One turn moves each row of this set onto another row. After a few examples, where does it send each row asked below?
reni: [ -2 -23   0 -11   8  -3   0 -15  16  14  -1  -7  14   4   0  13  -9   9
   7  16  15  -7  -5   5   8]
sal: [ 10  -8   6  -2 -11   0   8   0   0   5  20 -14   7   7   8  -1  -1   5
   0   9   4  13   4  -1  -9]
Gagom: [ -3  -2   5   2  12  -6   0  -6   9   9  -2   1  -8   3  -3  16 -14  20
   2  22  15 -13   2  -1   8]
Kozam: [ -5  -4   3   5  16   3   1  -9  14   7  -1  -2  18  -1   1  18   1   0
   1  10   5  -5  -1 -10  15]
karaf: [ -6  -3  -3 -10   9   7  11  -9  15   5  -6  -5  -6   0   5  13  -5  11
  -3   3   1   5 -16  12 -11]
raza: [ -9  -1  11   3   5  14 -11 -10  11   5   4   2   3  -5  -8   9  -2  15
   0  13 -10  11  -8  -5  -6]
tive: [  3  -6  -1 -14 -29   0   1 -10   7   8  10 -15   8   1  12   6   0  13
   6  13  -4  -1  17   5 -11]
dazo: [ -7  11   4  -1 -14   1  -2   1  14   6   0  -1 -10  -3  12  12  -8   5
   1  -2  10  -5  18  -4  -6]
gefo: [ -3  -1  -3   5 -39   3  -3  -9   5   4  -4  -5  -5   3   0   9  -2   6
  -3  16   2  -2  -9  15   8]
Dif: [ -2  -2  13  -9   0   6  -4  -8  22   2  -8   0  -4  -6  -3  13 -10  14
   4  16   1   7 -18   0   5]
sukug: [ -1   1  13   2  13  -7  -8  -6   9   5   8  -1  10  -5   1  13 -10   6
   2  12   4  -7  -6  11  -8]
Natul: [  0   7  -7  11 -23   5  15  -9  12   7  -6   3   0  -4  12   9   6   8
  -7  16  -7   9  10  15   4]
bineb: [ -4  -8  -2  14 -25  10   0  -6   2  20  -3 -13   1  -2  11   9   1  14
 -11  21  10  17   1   6   3]
Mef: [-10  -7   3  -4 -21 -12   7  10   9   5  -2 -11 -10  15   8  11 -12  11
   6  28  -1   4   1  -8   6]
ponut: [-14  -6  -6   1 -33  -4 -12 -12  11   7   0 -10   9   1  11   7   3  -5
   0   7   2  -2  11  14  -3]
ropo: [ -7  -6 -10  -3  -1  -9  -1  -9  10  -2  -5 -19   6  14  -7   8  12  -4
  -4  10  -3 -10   7  16  -1]
resib: [-15  -3  -9  -1 -23  -4   7   3  -3  10   5 -19  -1   6  12  14   3  12
   3  21 -12   1  12  -7  -5]
temel: [ -2 -18  -8  -3 -18  -3   4 -17   8   5 -15   2   2   4   8  11  -7  11
   3  -7  17  -4  -3   5   3]
lodo: [ -5  -7 -16   8 -22  -1  12 -12   2   4   4 -12   7  11  10   4  13   0
  -6  16  -2   2  17   2   8]
Tamel: [ -3   2   5   4 -14   1   6  -8   3   5   2  -4   8   4  -2  10   3   8
  -5  41   8  -8  14  16   1]
geto: [ -6   6   2  -2 -29   8  -7  -4   7   6   1 -15   2   1  10  14   1  12
   0  12   2  -7  18 -16   4]
bamuz: [ -9   5   5   7 -14   6  -1  -7  -2   5   4 -10   9   5  -3  12   5   1
 -10  30  13 -12   8  15  -3]
Semov: [ -2  -9  -4   7   6  -6  -1  -8  11   7  -9 -14   3   4  -8   8  13  11
  -4  25   0   2  22  -3  15]
vuleg: [ -9 -15   4  10 -13  -4   0  -4  11   5 -17  -1  15   2  14  16  -3   8
   0   9   5  14  -7 -13  11]
Fif: [-12  -8   4 -14  -1  14   2 -12  19   1  -7  -6   8  19   1  10  -6  15
  -6  16  -2   4 -15   5  -9]
didef: [  1 -16  -2  -6 -17  -4  -3 -10  10  -2   6 -12  10  13  -1   7 -14   8
   7  -1 -10  15  -2  -4  -3]
Radu: [-12  -9 -13  -1 -10  -5  11  -5  15   1  -9  -6  -4  17   4  16 -15  14
   4   4 -12  11  10 -10   3]
Vov: [ -3  -4   4   0  15  -6  12  -2   7   3   2 -10  10  18   6  15  -7   8
  -6  23   5  -6 -10   4   0]
nida: [-16 -12  -9   0  11 -13   4  -7   6  10   1  -2   2  -2  -5  19  -4   1
  11  11  -2 -13  -7   6   6]
ropi: [ -5  -8  -4   4  -9   5  -8 -11  10   7   0  -7  -1   2  -1  13 -15  14
   2 -10   2  13  14 -15   1]
beza: [-15   2   4   8 -12   1  -2  -4   3  12  -1  -7   5  -2   1  15   1   7
  -6  37  11  -6  15  18  -6]
Fike: [  0 -15 -10  12  -8 -12  11 -10  -4   3  -1   7   3  -7   2   8   3   9
   9   2  -7   8  -2   0   4]
zal: [ -9 -14   5  -2  -5  -8 -25  -9  16  11 -10 -19   8  -2  -7  10   2   5
   0  17   8   0  11   9   1]
vinam: [ -1  -5  -1   2  11  10   9  -6   4   5   1  -7 -11   0  -7  11   0  16
  -3  14   2   8 -17  -8   6]
Gavu: [-12  -5  -8  -5   6  11   8 -14   8   7  -3   3 -16   7 -10  10  -4  25
   0  13  -3  -2  -1   1  -4]
vufi: [ -9 -12  -4   8 -28  -3  -9 -10   9  14  -2  -8   2  -3   7   6   2  11
   2  27   4   7  20  -5  15]

zal goes to ropo
vufi goes to ponut
Natul goes to bineb
Now find these:
Radu goes to ropi
Fike goes to vuleg
sal goes to Mef
sukug goes to Vov
Dif goes to karaf
raza goes to Fif
tive goes to resib
bamuz goes to Tamel
reni goes to nida

